50 stands for zero in the data rows.
Each row of this table is followed by its label. One hidden rule gives the labels. It looks at one to three of the table's principal directions, none of them among the few with the most spread.
tensor([56, 45, 57, 62, 41, 59, 54, 57, 43, 58, 58, 37, 76, 50, 74, 43, 41, 55,
        69, 57, 49, 66, 55, 53, 50, 58, 53, 61, 46, 61, 54, 36]) 3
tensor([53, 51, 34, 56, 46, 45, 50, 64, 47, 60, 50, 50, 42, 39, 49, 46, 49, 68,
        28, 59, 57, 85, 57, 40, 52, 41, 52, 65, 67, 56, 54, 43]) 2
tensor([44, 63, 24, 63, 42, 44, 44, 59, 41, 44, 71, 57, 45, 46,  8, 46, 34, 68,
        48, 40, 63, 67, 52, 36, 46, 48, 53, 54, 60, 61, 45, 44]) 1
tensor([40, 55, 56, 70, 45, 53, 43, 36, 43, 66, 77, 79, 46, 52, 40, 27, 52, 54,
        34, 41, 61, 59, 70, 38, 65, 20, 56, 34, 62, 54, 43, 46]) 1
tensor([44, 55, 46, 64, 50, 54, 54, 50, 43, 61, 67, 66, 46, 54, 38, 43, 53, 51,
        43, 47, 59, 57, 54, 39, 58, 40, 57, 39, 60, 60, 56, 43]) 1
tensor([54, 38, 33, 47, 47, 50, 47, 54, 48, 62, 49, 40, 45, 42, 48, 45, 43, 59,
        45, 59, 57, 57, 51, 56, 59, 58, 47, 54, 47, 55, 46, 44]) 3
tensor([47, 52, 86, 26, 63, 49, 61, 41, 54, 39, 31, 50, 49, 66, 59, 64, 72, 26,
        55, 50, 28,  8, 23, 62, 32, 61, 48, 36, 43, 32, 64, 65]) 2
tensor([48, 51, 42, 48, 49, 47, 45, 49, 48, 45, 54, 47, 48, 49, 36, 50, 42, 52,
        56, 45, 51, 43, 49, 53, 49, 56, 48, 50, 45, 51, 43, 51]) 3
tensor([41, 39, 76, 41, 62, 54, 57, 31, 51, 62, 42, 58, 43, 62, 74, 48, 71, 32,
        46, 51, 37, 27, 47, 56, 63, 48, 52, 30, 42, 46, 50, 59]) 2
tensor([47, 47, 48, 52, 49, 53, 53, 51, 47, 53, 55, 46, 52, 53, 48, 49, 45, 49,
        57, 49, 48, 48, 49, 52, 53, 56, 52, 47, 45, 58, 48, 47]) 1
tensor([50, 52, 63, 54, 55, 51, 58, 58, 47, 60, 47, 49, 51, 50, 69, 50, 58, 45,
        37, 56, 40, 64, 54, 49, 48, 39, 54, 57, 60, 53, 62, 47]) 2
tensor([43, 44, 63, 46, 59, 52, 48, 32, 49, 62, 54, 65, 39, 57, 51, 42, 63, 36,
        41, 47, 50, 27, 52, 55, 62, 40, 50, 29, 48, 44, 49, 54]) 3
tensor([54, 58, 31, 50, 48, 44, 46, 59, 58, 36, 43, 49, 42, 42, 39, 59, 44, 58,
        43, 47, 55, 64, 55, 42, 46, 46, 47, 61, 55, 48, 45, 55]) 1
tensor([51, 56, 53, 58, 42, 48, 50, 61, 38, 49, 59, 39, 66, 48, 51, 46, 40, 61,
        59, 51, 46, 70, 49, 49, 37, 55, 52, 68, 54, 56, 53, 41]) 2
tensor([55, 43, 33, 52, 43, 49, 42, 54, 49, 54, 52, 41, 52, 41, 48, 45, 37, 62,
        50, 54, 57, 62, 57, 53, 55, 54, 47, 60, 47, 53, 41, 45]) 3
tensor([50, 48, 40, 60, 38, 51, 38, 48, 38, 55, 74, 47, 62, 47, 31, 33, 29, 62,
        63, 46, 60, 52, 55, 55, 50, 55, 49, 52, 45, 56, 40, 38]) 3
tensor([48, 64, 35, 67, 39, 42, 38, 55, 33, 56, 75, 66, 48, 42, 20, 34, 45, 75,
        35, 47, 69, 83, 55, 33, 45, 37, 53, 60, 73, 53, 52, 39]) 3
tensor([59, 48, 59, 41, 48, 56, 48, 46, 60, 34, 44, 42, 64, 54, 52, 57, 43, 36,
        73, 47, 47, 20, 43, 63, 40, 61, 43, 46, 34, 39, 51, 54]) 3
tensor([59, 41, 33, 65, 38, 63, 60, 70, 50, 60, 51, 32, 67, 44, 69, 49, 34, 62,
        62, 61, 56, 82, 60, 45, 61, 58, 55, 63, 48, 73, 53, 33]) 1
tensor([60, 35, 50, 64, 38, 70, 59, 61, 52, 55, 53, 20, 86, 51, 87, 48, 26, 48,
        89, 57, 45, 60, 63, 61, 59, 67, 53, 60, 28, 73, 46, 34]) 3
tensor([55, 46, 64, 38, 52, 51, 50, 47, 54, 47, 40, 46, 53, 52, 59, 53, 55, 41,
        52, 54, 43, 32, 41, 61, 42, 55, 45, 48, 45, 38, 56, 54]) 2
tensor([51, 52, 68, 32, 52, 48, 47, 33, 66, 27, 31, 59, 49, 57, 51, 60, 62, 38,
        56, 44, 45, 18, 38, 53, 41, 51, 42, 37, 42, 26, 46, 71]) 1
tensor([54, 52, 62, 24, 58, 43, 46, 39, 64, 28, 27, 50, 41, 53, 47, 66, 63, 36,
        52, 47, 43, 14, 32, 60, 35, 58, 40, 45, 42, 24, 50, 70]) 3
tensor([38, 55, 57, 48, 57, 41, 47, 48, 39, 56, 58, 54, 39, 51, 40, 44, 53, 49,
        36, 45, 40, 49, 51, 53, 46, 42, 52, 51, 55, 50, 47, 53]) 2
tensor([45, 62, 40, 48, 57, 35, 44, 55, 43, 51, 55, 60, 28, 44, 22, 50, 55, 56,
        23, 47, 52, 58, 47, 44, 42, 39, 50, 55, 67, 45, 54, 52]) 3
tensor([49, 50, 45, 56, 45, 53, 43, 43, 59, 51, 57, 65, 43, 46, 41, 40, 45, 51,
        37, 44, 58, 50, 67, 46, 60, 27, 49, 40, 53, 47, 39, 53]) 2
tensor([59, 48, 41, 31, 45, 45, 40, 41, 70, 31, 30, 55, 39, 44, 37, 57, 52, 53,
        43, 50, 59, 33, 44, 51, 46, 49, 38, 45, 47, 26, 40, 66]) 1
tensor([53, 37, 74, 36, 62, 61, 63, 41, 64, 52, 31, 46, 51, 61, 79, 60, 64, 21,
        57, 55, 35, 13, 44, 65, 56, 55, 48, 31, 34, 43, 58, 58]) 2
tensor([52, 57, 33, 46, 41, 41, 42, 56, 50, 41, 50, 53, 43, 43, 23, 49, 44, 68,
        39, 50, 60, 62, 44, 42, 40, 50, 46, 58, 60, 43, 46, 52]) 1
tensor([47, 71, 17, 63, 42, 33, 45, 78, 26, 49, 71, 46, 45, 38,  6, 48, 36, 84,
        38, 50, 62, 98, 42, 33, 30, 56, 55, 80, 76, 63, 58, 35]) 1
tensor([31, 62, 56, 53, 64, 40, 51, 42, 36, 59, 64, 71, 27, 57, 29, 45, 66, 46,
        28, 41, 46, 47, 49, 41, 52, 35, 57, 38, 64, 52, 53, 54]) 1
tensor([55, 44, 45, 51, 50, 55, 52, 53, 51, 50, 49, 38, 58, 50, 58, 54, 44, 46,
        66, 53, 51, 45, 50, 56, 53, 63, 49, 51, 40, 57, 51, 45]) 3
tensor([49, 52, 45, 76, 40, 63, 59, 62, 43, 54, 69, 41, 75, 54, 61, 46, 33, 55,
        75, 47, 52, 74, 64, 42, 57, 54, 60, 57, 46, 78, 51, 33]) 1
tensor([55, 60, 25, 64, 40, 45, 43, 62, 47, 49, 61, 56, 48, 38, 32, 45, 40, 71,
        39, 51, 68, 84, 60, 35, 48, 40, 51, 64, 67, 54, 50, 41]) 1
tensor([56, 37, 25, 39, 36, 50, 36, 44, 54, 45, 52, 41, 48, 43, 22, 43, 28, 62,
        61, 50, 65, 33, 44, 61, 54, 67, 40, 45, 34, 45, 31, 50]) 2
tensor([56, 42, 70, 22, 60, 51, 44, 24, 78, 28, 22, 56, 43, 56, 61, 63, 64, 21,
        56, 44, 42,  0, 43, 67, 49, 50, 37, 27, 29, 18, 41, 76]) 3
tensor([50, 41, 67, 56, 47, 65, 51, 34, 54, 52, 58, 53, 68, 60, 67, 43, 47, 35,
        75, 45, 49, 26, 57, 57, 61, 51, 51, 32, 32, 53, 44, 49]) 3
tensor([54, 46, 29, 67, 38, 55, 54, 70, 46, 64, 57, 40, 57, 39, 59, 42, 34, 71,
        43, 59, 56, 96, 66, 41, 59, 45, 56, 68, 59, 71, 48, 34]) 2
tensor([44, 69, 27, 55, 38, 30, 34, 66, 27, 47, 74, 51, 42, 38,  0, 38, 33, 83,
        32, 45, 59, 80, 43, 41, 26, 48, 50, 74, 72, 49, 48, 41]) 2
tensor([47, 48, 54, 45, 49, 53, 53, 49, 53, 47, 50, 51, 48, 55, 39, 50, 48, 45,
        52, 48, 46, 33, 44, 54, 48, 52, 50, 39, 45, 48, 50, 53]) 2
tensor([49, 55, 56, 28, 59, 39, 47, 44, 60, 35, 32, 56, 31, 50, 37, 61, 63, 43,
        34, 47, 43, 27, 37, 54, 38, 47, 43, 45, 52, 28, 50, 68]) 2
tensor([54, 46, 81, 56, 51, 63, 65, 54, 51, 55, 43, 39, 76, 59, 96, 53, 58, 38,
        66, 58, 34, 54, 51, 54, 48, 53, 55, 54, 45, 56, 64, 45]) 2
tensor([55, 42, 51, 52, 50, 58, 55, 49, 52, 54, 47, 42, 60, 53, 68, 52, 50, 45,
        65, 54, 52, 47, 50, 53, 58, 60, 51, 48, 41, 56, 52, 45]) 3
tensor([36, 63, 63, 62, 54, 40, 50, 54, 24, 70, 74, 64, 42, 52, 36, 34, 59, 59,
        24, 49, 45, 72, 50, 42, 42, 33, 59, 55, 74, 56, 61, 41]) 2
tensor([49, 46, 40, 31, 52, 40, 32, 30, 62, 39, 41, 60, 28, 45, 26, 50, 52, 49,
        38, 43, 57, 23, 48, 56, 53, 46, 39, 39, 43, 29, 31, 68]) 3
tensor([48, 43, 55, 58, 41, 59, 53, 51, 43, 54, 62, 38, 70, 55, 57, 42, 35, 52,
        73, 49, 45, 50, 53, 56, 53, 60, 54, 50, 37, 63, 44, 42]) 2
tensor([59, 49, 71, 34, 65, 54, 70, 62, 61, 39, 20, 30, 57, 57, 84, 77, 64, 26,
        62, 60, 28, 33, 34, 61, 36, 66, 49, 56, 42, 46, 71, 56]) 1
tensor([55, 50, 49, 49, 44, 54, 48, 47, 62, 42, 45, 56, 52, 48, 49, 50, 48, 50,
        50, 48, 56, 47, 54, 47, 51, 43, 47, 45, 49, 43, 47, 55]) 1
tensor([39, 47, 84, 27, 60, 46, 41,  8, 59, 47, 42, 85, 29, 65, 41, 43, 82, 30,
        34, 41, 49,  0, 37, 54, 55, 36, 43, 10, 47, 16, 44, 75]) 1
tensor([53, 41, 73, 39, 55, 57, 57, 38, 60, 43, 32, 44, 61, 60, 82, 60, 63, 33,
        69, 53, 39, 27, 42, 58, 51, 63, 48, 43, 35, 42, 52, 59]) 3
tensor([38, 59, 35, 60, 53, 39, 47, 60, 32, 62, 68, 53, 35, 45, 24, 42, 45, 64,
        31, 46, 50, 73, 54, 43, 50, 43, 57, 58, 65, 63, 49, 43]) 2
tensor([46, 42, 46, 62, 52, 56, 54, 53, 44, 70, 60, 47, 50, 49, 64, 42, 47, 50,
        47, 53, 50, 64, 64, 50, 67, 45, 56, 49, 50, 67, 49, 40]) 3
tensor([47, 36, 68, 38, 57, 56, 59, 37, 55, 57, 34, 49, 48, 59, 78, 53, 68, 38,
        53, 56, 41, 33, 43, 55, 62, 58, 51, 36, 40, 47, 50, 58]) 1
tensor([49, 36, 54, 48, 49, 58, 52, 41, 55, 60, 47, 50, 50, 53, 64, 44, 51, 44,
        52, 52, 49, 40, 56, 56, 66, 49, 50, 37, 40, 53, 43, 51]) 2
tensor([40, 57, 69, 60, 62, 54, 66, 58, 35, 59, 62, 47, 56, 62, 59, 53, 56, 34,
        57, 48, 33, 48, 47, 52, 46, 51, 61, 48, 52, 66, 67, 41]) 1
tensor([51, 48, 36, 59, 42, 51, 34, 38, 57, 58, 64, 72, 39, 40, 31, 32, 42, 58,
        30, 45, 70, 53, 71, 45, 65, 23, 46, 38, 57, 44, 36, 50]) 3
tensor([54, 34, 55, 43, 52, 60, 59, 45, 66, 56, 30, 48, 47, 52, 79, 54, 58, 42,
        46, 58, 47, 44, 55, 53, 67, 48, 49, 39, 42, 50, 48, 56]) 2
tensor([47, 46, 31, 56, 44, 53, 47, 50, 52, 55, 58, 53, 44, 46, 35, 43, 38, 57,
        47, 47, 59, 54, 60, 47, 63, 45, 51, 44, 48, 59, 38, 47]) 1
tensor([33, 63, 63, 43, 75, 32, 44, 33, 41, 61, 54, 82, 10, 53, 32, 47, 82, 37,
         5, 42, 46, 37, 49, 44, 51, 22, 52, 35, 72, 35, 56, 63]) 3
tensor([52, 49, 35, 46, 48, 46, 45, 49, 53, 49, 48, 55, 39, 45, 33, 50, 49, 58,
        41, 51, 61, 50, 47, 47, 52, 51, 46, 47, 53, 45, 47, 52]) 1
tensor([43, 54, 58, 53, 56, 48, 51, 48, 40, 54, 60, 53, 49, 55, 44, 47, 52, 45,
        50, 46, 44, 44, 48, 52, 47, 49, 53, 47, 51, 53, 53, 48]) 3
tensor([46, 54, 56, 53, 56, 49, 50, 47, 47, 56, 55, 59, 44, 51, 50, 47, 57, 45,
        40, 48, 49, 50, 53, 49, 52, 40, 52, 46, 57, 49, 54, 50]) 3
tensor([44, 72, 59, 53, 56, 34, 48, 56, 37, 47, 56, 65, 40, 48, 36, 51, 66, 58,
        26, 47, 48, 71, 43, 36, 30, 35, 53, 63, 77, 41, 64, 52]) 3
tensor([43, 52, 51, 61, 49, 54, 54, 55, 39, 57, 67, 48, 56, 54, 43, 43, 41, 50,
        56, 46, 46, 54, 54, 50, 51, 50, 56, 48, 49, 64, 50, 41]) 2
tensor([54, 43, 43, 59, 49, 60, 59, 62, 51, 56, 51, 34, 62, 50, 68, 54, 39, 47,
        65, 55, 47, 59, 57, 54, 58, 59, 54, 55, 41, 68, 52, 40]) 3
tensor([54, 52, 47, 65, 36, 61, 57, 66, 46, 47, 61, 37, 75, 51, 52, 47, 28, 58,
        72, 50, 49, 67, 55, 48, 45, 56, 55, 60, 46, 66, 51, 37]) 2
tensor([49, 53, 43, 69, 48, 54, 61, 73, 40, 61, 60, 37, 60, 46, 62, 49, 39, 57,
        50, 54, 44, 86, 62, 45, 52, 47, 59, 68, 57, 75, 58, 34]) 2
tensor([55, 37, 71, 47, 47, 65, 61, 45, 61, 43, 34, 33, 76, 60, 94, 58, 50, 37,
        82, 54, 37, 37, 50, 59, 55, 66, 50, 48, 28, 53, 47, 53]) 3
tensor([45, 52, 45, 37, 65, 40, 44, 43, 51, 51, 48, 62, 21, 49, 25, 54, 60, 39,
        29, 46, 51, 24, 43, 56, 50, 44, 46, 36, 54, 39, 52, 58]) 3
tensor([53, 37, 48, 44, 59, 55, 57, 48, 54, 60, 40, 42, 46, 52, 69, 57, 57, 39,
        55, 57, 48, 39, 48, 57, 63, 62, 50, 43, 40, 55, 53, 49]) 3
tensor([35, 65, 55, 45, 62, 30, 45, 47, 33, 57, 55, 68, 23, 50, 28, 47, 71, 57,
        15, 47, 45, 60, 41, 40, 41, 37, 53, 53, 74, 41, 56, 57]) 3
tensor([46, 59, 37, 45, 51, 37, 36, 44, 43, 42, 59, 58, 37, 47, 15, 48, 47, 58,
        45, 42, 59, 42, 43, 49, 42, 52, 46, 50, 54, 41, 43, 54]) 3
tensor([38, 70, 50, 58, 63, 34, 49, 56, 33, 58, 61, 68, 28, 48, 33, 49, 66, 56,
        17, 46, 48, 75, 51, 34, 43, 30, 57, 59, 79, 52, 61, 50]) 3
Here are more rows. What is the label of each one?
tensor([47, 50, 42, 55, 46, 50, 50, 57, 43, 57, 61, 48, 49, 48, 36, 43, 39, 56,
        47, 49, 51, 57, 53, 51, 50, 49, 53, 51, 52, 59, 48, 43]): 2
tensor([55, 50, 40, 56, 40, 52, 44, 52, 51, 47, 57, 49, 58, 46, 42, 45, 38, 59,
        56, 49, 59, 58, 54, 48, 49, 50, 48, 54, 50, 51, 45, 45]): 3
tensor([48, 44, 61, 57, 46, 55, 47, 38, 49, 61, 57, 59, 55, 52, 63, 37, 54, 50,
        48, 50, 53, 52, 59, 48, 62, 40, 51, 42, 50, 49, 45, 49]): 3
tensor([50, 64, 39, 79, 41, 55, 51, 60, 46, 49, 69, 60, 63, 47, 49, 45, 40, 62,
        54, 44, 62, 88, 69, 29, 55, 34, 59, 59, 63, 67, 51, 38]): 1
tensor([52, 50, 44, 57, 44, 55, 47, 46, 54, 48, 57, 57, 54, 50, 44, 46, 44, 51,
        56, 46, 60, 48, 56, 46, 56, 46, 50, 43, 48, 52, 46, 48]): 1
tensor([56, 53, 66, 27, 55, 46, 45, 34, 70, 24, 27, 59, 45, 54, 49, 63, 64, 35,
        52, 45, 46, 13, 37, 56, 37, 50, 39, 40, 43, 19, 48, 72]): 3
tensor([53, 41, 45, 42, 43, 49, 41, 43, 54, 52, 47, 50, 46, 44, 44, 42, 44, 56,
        44, 52, 55, 43, 51, 57, 53, 49, 44, 47, 45, 41, 39, 53]): 2
tensor([51, 51, 42, 75, 41, 64, 61, 66, 48, 56, 63, 43, 69, 51, 62, 47, 33, 55,
        64, 50, 52, 77, 66, 41, 59, 47, 60, 56, 50, 77, 53, 34]): 1
tensor([51, 46, 56, 38, 52, 51, 50, 38, 66, 39, 34, 56, 44, 54, 55, 57, 58, 41,
        50, 48, 48, 29, 47, 51, 54, 49, 45, 38, 43, 37, 44, 64]): 1
tensor([33, 49, 74, 44, 62, 50, 52, 30, 48, 57, 54, 67, 36, 63, 47, 44, 66, 32,
        40, 40, 37, 20, 49, 54, 57, 38, 53, 25, 47, 45, 46, 61]): 2
tensor([47, 50, 55, 36, 63, 44, 45, 34, 57, 42, 39, 58, 35, 53, 48, 59, 64, 35,
        48, 45, 48, 21, 45, 55, 52, 52, 45, 38, 43, 36, 46, 64]): 3
tensor([52, 44, 48, 55, 50, 59, 59, 54, 55, 54, 47, 46, 55, 52, 63, 53, 48, 45,
        57, 53, 50, 52, 54, 49, 60, 52, 53, 45, 45, 60, 52, 46]): 1
tensor([50, 56, 22, 79, 50, 57, 66, 88, 40, 62, 65, 31, 58, 43, 54, 55, 27, 59,
        54, 53, 48, 98, 69, 40, 57, 50, 64, 72, 58, 92, 59, 26]): 1
tensor([55, 50, 44, 46, 46, 50, 50, 56, 51, 44, 47, 44, 53, 48, 44, 53, 46, 55,
        55, 53, 53, 50, 43, 51, 44, 59, 48, 54, 49, 48, 53, 48]): 1
tensor([43, 44, 64, 50, 51, 54, 51, 40, 45, 61, 57, 57, 49, 57, 50, 40, 55, 44,
        48, 49, 47, 36, 48, 54, 56, 47, 52, 36, 47, 50, 50, 49]): 2
tensor([58, 45, 33, 52, 34, 57, 44, 46, 57, 37, 53, 46, 64, 49, 36, 49, 33, 60,
        76, 48, 67, 43, 47, 49, 52, 66, 45, 46, 37, 50, 40, 47]): 1
tensor([66, 34, 68, 34, 45, 62, 54, 43, 75, 40, 19, 38, 66, 51, 92, 58, 55, 38,
        63, 60, 43, 32, 49, 63, 51, 56, 41, 48, 33, 34, 49, 61]): 2
tensor([53, 31, 70, 41, 47, 65, 55, 36, 58, 51, 43, 38, 68, 60, 75, 48, 46, 33,
        78, 52, 41, 15, 47, 69, 58, 65, 47, 34, 23, 49, 44, 52]): 2
tensor([41, 50, 61, 41, 61, 52, 54, 35, 54, 41, 46, 57, 44, 63, 45, 59, 60, 32,
        62, 40, 43, 15, 41, 53, 53, 57, 50, 30, 38, 46, 47, 61]): 1
tensor([54, 47, 44, 59, 34, 54, 46, 56, 47, 51, 58, 41, 67, 45, 52, 40, 32, 66,
        59, 52, 53, 69, 59, 50, 50, 51, 50, 62, 47, 57, 41, 42]): 2
tensor([42, 66, 56, 62, 45, 42, 39, 46, 42, 54, 70, 76, 42, 47, 27, 32, 52, 61,
        21, 41, 56, 67, 61, 37, 44, 17, 52, 50, 73, 43, 48, 51]): 2
tensor([64, 34, 37, 50, 28, 64, 45, 49, 62, 42, 48, 33, 74, 46, 54, 45, 24, 58,
        81, 53, 61, 42, 53, 60, 55, 67, 43, 49, 28, 51, 36, 45]): 2
tensor([54, 47, 42, 57, 42, 59, 55, 54, 57, 49, 51, 53, 56, 50, 50, 50, 45, 53,
        55, 52, 59, 55, 54, 43, 57, 49, 52, 44, 49, 56, 51, 46]): 1
tensor([40, 57, 85, 58, 66, 54, 68, 53, 36, 64, 55, 52, 56, 64, 78, 52, 70, 30,
        50, 51, 29, 50, 47, 50, 47, 45, 61, 47, 57, 60, 72, 45]): 3
tensor([58, 36, 50, 27, 64, 53, 62, 57, 64, 48, 21, 30, 40, 50, 68, 71, 57, 30,
        52, 61, 37, 24, 37, 68, 50, 68, 45, 46, 36, 47, 59, 56]): 2
tensor([50, 47, 31, 87, 38, 63, 58, 70, 38, 76, 73, 46, 65, 43, 67, 35, 33, 70,
        48, 56, 60, 99, 79, 34, 71, 37, 64, 64, 62, 87, 51, 24]): 1
tensor([56, 48, 28, 49, 46, 51, 53, 61, 59, 45, 42, 44, 46, 44, 45, 58, 43, 58,
        50, 54, 58, 61, 50, 45, 53, 55, 49, 54, 50, 55, 49, 49]): 1
tensor([45, 59, 41, 58, 40, 46, 40, 53, 39, 47, 72, 54, 53, 48, 16, 38, 33, 63,
        51, 41, 56, 56, 52, 48, 42, 45, 51, 53, 55, 53, 43, 44]): 2
tensor([29, 77, 99, 23, 86, 24, 49, 28, 38, 39, 41, 78, 21, 68, 40, 61, 99, 18,
        18, 37, 17,  4, 21, 56, 16, 33, 49, 38, 68, 12, 71, 78]): 3
tensor([49, 54, 64, 30, 55, 47, 50, 39, 62, 27, 34, 55, 45, 59, 40, 63, 60, 37,
        57, 43, 42, 13, 32, 55, 36, 57, 44, 37, 42, 29, 50, 68]): 1
tensor([33, 55, 72, 32, 73, 33, 50, 38, 36, 64, 48, 66, 17, 57, 37, 48, 80, 37,
        15, 49, 35, 28, 33, 56, 43, 41, 51, 38, 64, 36, 61, 61]): 2
tensor([49, 40, 67, 56, 52, 61, 69, 62, 41, 66, 47, 29, 70, 57, 90, 51, 52, 46,
        65, 62, 33, 64, 49, 55, 54, 64, 59, 59, 44, 70, 61, 38]): 2
tensor([47, 56, 55, 52, 56, 50, 53, 52, 55, 51, 50, 62, 40, 50, 46, 50, 55, 42,
        32, 47, 47, 48, 56, 46, 50, 31, 52, 43, 59, 48, 56, 53]): 2
tensor([44, 52, 44, 56, 57, 47, 57, 57, 48, 63, 47, 56, 35, 47, 58, 52, 61, 54,
        28, 54, 49, 74, 58, 38, 60, 38, 57, 53, 64, 60, 54, 49]): 1
tensor([54, 43, 45, 60, 38, 54, 47, 60, 40, 63, 64, 37, 64, 43, 53, 35, 30, 63,
        54, 56, 51, 69, 59, 57, 51, 51, 51, 63, 49, 61, 47, 35]): 2
tensor([50, 61, 13, 72, 38, 43, 46, 73, 39, 55, 66, 48, 48, 36, 30, 45, 33, 83,
        38, 51, 66, 99, 63, 28, 52, 45, 56, 75, 70, 70, 47, 35]): 1
